In the rows, zero is written as 128.
The same turns and mirrors carry the whole set onto itself and the rows of a family onto each other. Which other rows belong to the same family as each row named below? List them in the order they appear above.
These 20 rows form 4 families of 5 rows each.
fize: 133	142	136	168	130	150	144	89	163	117	102	146	147	67	120	140	121	151	147	150	124	130	119	125	127	108	84	130	157	146	92	102	178	168	129
paf: 160	77	114	124	114	149	122	151	176	111	142	165	88	98	157	149	89	130	134	156	84	114	132	126	119	122	132	128	153	137	113	74	164	130	171
Keneg: 154	109	118	115	138	139	133	74	194	56	166	156	125	121	151	101	144	172	148	129	114	115	114	113	93	54	83	115	161	137	125	86	165	131	148
fen: 136	115	157	101	109	128	121	130	169	128	147	140	137	121	159	123	126	131	143	157	74	108	140	161	87	118	102	103	160	119	142	106	180	165	165
folir: 164	88	102	121	118	131	102	121	160	86	105	146	99	99	125	151	83	136	158	171	112	133	115	141	121	112	121	142	154	141	131	71	127	113	165
relo: 130	117	89	135	131	109	134	83	211	97	147	183	130	146	149	117	152	143	125	126	81	129	126	106	122	109	125	117	132	122	123	73	187	148	144
vipaf: 138	124	132	158	142	121	141	126	169	133	113	172	133	108	159	115	125	156	162	147	138	132	154	118	127	92	173	135	152	150	90	100	147	173	96
dema: 154	122	170	143	116	100	123	127	167	131	152	136	139	106	162	99	112	167	176	165	120	125	138	164	97	94	106	107	165	132	117	114	163	171	138
luso: 121	137	105	122	127	126	119	83	156	84	60	146	154	94	105	144	124	119	148	146	126	141	128	146	108	117	108	141	153	138	134	91	151	142	136
tuz: 121	131	118	126	123	133	141	92	182	99	98	161	153	79	123	133	121	108	121	120	102	123	137	137	109	133	92	127	155	133	121	101	204	157	151
maf: 152	110	84	125	136	95	108	63	194	82	127	164	121	154	127	119	131	153	154	149	103	139	107	119	133	94	126	130	138	127	139	68	139	127	147
repeb: 138	127	106	180	123	89	130	92	202	95	154	166	135	125	152	104	148	181	160	149	118	150	115	120	110	90	102	110	132	129	105	74	173	150	130
Tadot: 150	107	154	92	135	152	127	123	164	90	164	144	125	131	176	102	143	169	162	151	112	103	141	134	74	50	124	112	171	136	132	103	140	151	134
Lemu: 156	98	119	177	114	147	123	144	167	111	143	152	96	87	154	150	105	175	160	181	111	136	114	118	117	99	112	123	144	144	89	66	147	138	147
pipu: 133	118	132	114	133	179	143	117	152	62	103	146	137	60	139	134	122	139	143	133	140	115	138	131	78	76	94	135	175	154	112	101	162	139	135
bap: 125	119	114	109	133	123	111	124	149	112	84	157	136	144	145	135	139	136	161	166	117	133	149	139	106	100	180	138	147	135	137	87	116	151	112
beto: 157	87	97	128	136	166	134	119	178	49	139	167	97	86	153	131	115	159	145	136	131	121	125	102	98	64	117	137	160	155	104	71	147	113	145
pup: 148	123	147	93	123	112	100	88	158	118	126	127	140	150	135	119	128	147	166	174	90	118	121	163	104	97	110	115	161	119	159	101	134	155	154
bebar: 120	107	107	124	127	126	136	151	177	116	113	185	127	126	170	129	137	123	135	136	105	126	167	123	103	116	188	131	141	136	115	84	161	156	119
fidup: 117	129	127	108	146	157	145	113	162	76	112	164	149	112	161	111	163	151	149	127	139	117	158	119	77	59	146	132	163	147	116	102	148	157	100

Which other rows belong to the same family as fen? paf, relo, tuz, bebar
Which other rows belong to the same family as Keneg? Tadot, pipu, beto, fidup
Which other rows belong to the same family as vipaf? fize, dema, repeb, Lemu

The same turns and mirrors carry the whole set onto itself and the rows of a family onto each other. Which other rows belong to the same family as each row named below? List them in the order they appear above.
These 36 rows form 6 families of 6 rows each.
dumi: 117	122	136	139	115	128	95	155	178	108	124	146	135	147	140	124	141
fiko: 143	158	152	144	142	123	112	103	124	151	118	119	121	118	143	140	84
Fozim: 149	119	142	100	144	129	114	127	94	100	154	127	112	145	138	87	152
zesi: 103	128	138	151	146	102	105	130	107	129	121	104	154	130	146	140	92
tup: 116	162	98	119	138	93	138	135	140	127	117	98	121	129	154	136	140
murol: 130	134	125	146	149	108	122	99	88	136	114	119	113	107	160	142	109
sugom: 105	131	104	139	155	88	151	134	120	136	115	114	139	131	144	128	151
dar: 110	121	115	115	152	83	150	114	122	129	112	108	120	151	157	120	147
roda: 144	134	137	161	77	83	124	130	135	135	132	119	115	131	109	129	131
balo: 125	122	146	131	85	162	112	92	104	124	136	136	123	155	117	125	142
Debu: 150	133	121	93	146	159	128	118	116	116	124	120	98	152	147	98	134
Mun: 149	156	148	111	155	144	110	133	126	128	139	158	135	147	126	94	129
Miv: 124	109	145	144	76	106	137	124	128	142	164	116	103	108	125	119	136
bigi: 130	139	154	131	102	131	97	143	152	102	128	101	114	126	139	105	175
Ral: 121	109	144	108	115	149	127	105	111	137	158	126	154	161	140	121	99
par: 142	102	174	149	100	103	109	140	146	132	143	108	134	134	129	103	104
Sug: 152	121	128	111	155	146	130	104	105	117	150	146	121	149	137	91	145
gazu: 146	163	150	103	141	159	139	117	109	126	136	126	118	141	153	125	164
Sekud: 128	137	123	135	148	123	143	156	125	123	90	105	103	129	163	147	147
tave: 142	104	159	79	140	137	125	120	137	134	146	148	121	149	124	124	138
Mupa: 131	157	121	172	133	115	138	96	109	128	128	135	131	151	144	149	116
defef: 97	124	134	140	106	108	103	143	147	108	145	122	114	114	162	98	161
gibam: 126	139	107	155	137	119	118	111	87	130	105	130	105	133	127	137	97
sal: 90	131	127	108	165	113	121	130	132	143	119	138	132	121	145	152	126
tum: 130	115	165	126	132	103	94	167	152	121	132	132	117	103	123	126	141
filer: 115	134	127	118	147	109	147	159	132	147	97	121	147	155	122	127	136
Gakir: 158	106	130	150	99	157	137	123	105	107	140	138	119	171	126	133	126
Lud: 137	126	160	132	85	128	136	156	129	159	131	98	131	118	119	139	115
mito: 126	106	144	154	108	117	100	145	155	97	142	126	123	122	139	103	171
zub: 139	98	146	111	95	156	115	91	102	113	150	127	126	143	150	141	142
Roduf: 127	116	134	159	148	90	121	90	106	132	114	112	96	119	137	137	110
nemam: 128	139	157	188	93	124	135	144	115	136	125	118	122	126	121	118	141
Pire: 159	141	141	132	104	125	121	148	167	105	144	129	99	129	163	130	155
fum: 123	104	137	119	114	145	110	95	78	107	154	118	123	141	124	149	139
banup: 146	110	154	147	80	91	132	142	128	140	137	102	113	103	137	128	140
fusul: 141	110	144	118	104	159	99	114	126	111	131	117	136	152	137	167	108

Which other rows belong to the same family as gazu? Sekud, Mupa, Gakir, nemam, Pire
Which other rows belong to the same family as fum? Fozim, dar, Miv, defef, Roduf
Which other rows belong to the same family as Debu? tup, roda, balo, bigi, gibam

The same turns and mirrors carry the whole set onto itself and the rows of a family onto each other. Which other rows belong to the same family as each row named below? List them in the order they appear above.
These 27 rows form 9 families of 3 rows each.
kuvid: 160	125	138	134	130	116	120	101	118	170	104	145	148	132	131	120	150	119	125	139	139	118	91	143	92	132	135	122	120	96	143	130	77	129	116
gofed: 159	107	137	124	144	109	121	103	104	160	111	130	147	138	124	137	143	109	114	157	145	105	98	125	91	121	136	118	129	100	140	140	96	129	103
gife: 70	131	139	84	116	103	94	153	135	117	131	138	171	127	102	154	96	128	153	141	159	135	133	149	124	125	116	98	126	163	155	130	115	119	137
Sero: 113	145	121	125	112	165	119	136	128	112	105	111	88	141	139	138	92	141	136	181	115	124	113	155	146	106	159	131	149	115	150	97	115	88	170
munu: 151	118	143	143	142	110	120	107	110	159	103	134	141	140	128	127	154	100	118	137	132	120	112	145	88	139	146	110	130	100	131	143	92	133	108
lepa: 116	136	127	110	135	169	122	128	124	98	103	113	79	122	154	127	113	140	141	168	111	133	136	136	141	106	149	133	148	106	138	103	122	93	174
Bug: 162	118	153	131	127	116	114	105	128	167	110	137	137	141	129	134	143	107	105	135	145	134	94	136	91	136	132	131	124	96	140	148	101	147	125
Zasu: 167	117	129	124	130	120	120	92	122	167	105	146	153	130	125	135	146	114	125	152	144	124	95	134	90	132	145	113	124	92	143	141	96	131	116
nef: 71	149	133	78	132	115	119	145	138	105	144	145	165	139	108	149	99	126	157	130	162	124	136	130	116	140	109	99	128	156	145	149	119	122	150
lugul: 84	147	130	87	124	111	110	144	124	119	147	149	165	117	115	145	97	129	163	119	172	130	131	142	123	135	102	113	123	170	158	133	111	119	152
nim: 77	140	136	96	115	111	113	147	115	99	152	147	154	134	114	146	99	118	157	134	176	121	137	121	144	143	109	92	133	162	145	143	120	119	139
Fusun: 116	139	131	117	123	170	120	139	123	106	112	125	77	130	154	122	104	150	133	154	118	127	120	159	142	106	140	133	139	114	137	83	106	96	180
san: 85	139	123	73	113	110	113	139	128	100	145	148	153	120	107	147	95	118	164	121	160	118	142	139	120	125	111	106	133	174	144	127	121	125	140
mokeb: 111	139	127	109	130	180	125	134	122	111	114	122	75	141	144	119	104	131	139	161	111	119	122	156	143	104	164	134	141	114	134	102	131	101	171
Luzom: 86	123	131	72	120	113	98	153	139	107	153	139	151	114	106	151	94	118	160	123	165	138	117	124	116	140	111	100	129	157	146	136	113	115	148
Mamar: 164	122	144	137	110	102	110	101	130	171	107	138	151	135	139	130	141	111	117	163	141	125	116	153	106	135	145	120	132	97	140	141	92	132	111
dosar: 162	114	136	136	123	112	117	112	120	173	99	152	142	137	141	134	154	111	112	138	144	112	120	133	103	129	133	115	120	96	132	139	107	130	104
Vav: 163	127	143	127	135	121	121	99	128	164	115	140	147	131	127	118	150	104	119	151	140	117	105	139	94	134	147	125	117	97	126	141	104	142	102
Lin: 63	136	127	92	125	107	113	164	122	110	143	154	165	119	103	156	106	125	157	137	158	120	121	132	123	125	103	100	120	154	138	133	127	128	147
zaz: 161	132	138	127	130	117	128	99	113	163	110	153	148	129	114	129	141	109	120	149	138	124	109	139	90	128	140	125	117	97	137	136	92	152	100
Bof: 115	131	111	111	119	167	139	134	117	115	110	115	75	145	147	139	116	141	148	172	118	120	125	140	152	104	148	135	141	110	137	95	115	105	178
benab: 110	139	137	118	117	175	122	136	125	100	108	124	78	147	139	123	115	149	124	161	115	130	114	155	147	102	151	123	142	109	134	96	118	104	181
Res: 84	140	132	85	119	105	102	147	117	109	152	140	159	117	109	152	105	118	157	125	175	128	140	147	125	128	111	105	131	169	145	140	125	108	147
noval: 112	136	136	117	111	172	117	138	117	116	113	115	66	136	137	125	112	123	144	152	119	134	113	146	146	108	147	141	151	105	140	111	116	82	180
Sula: 104	120	143	110	126	170	124	123	115	107	96	134	73	144	142	128	106	143	135	177	118	126	127	147	145	106	136	125	145	95	130	101	125	106	177
zusot: 117	145	129	112	117	170	121	137	114	106	110	136	76	138	146	113	108	139	131	155	102	119	125	149	147	94	160	132	142	105	138	99	118	101	165
Nek: 75	134	131	77	126	115	108	141	132	107	144	143	161	116	104	137	105	114	169	127	162	125	133	139	123	132	119	103	126	173	141	136	132	128	139

Which other rows belong to the same family as zaz? san, zusot
Which other rows belong to the same family as Zasu? benab, Res
Which other rows belong to the same family as Mamar? gife, Sero
Which other rows belong to the same family as kuvid? lugul, Fusun
Which other rows belong to the same family as nim? gofed, Sula
Which other rows belong to the same family as nef? munu, lepa

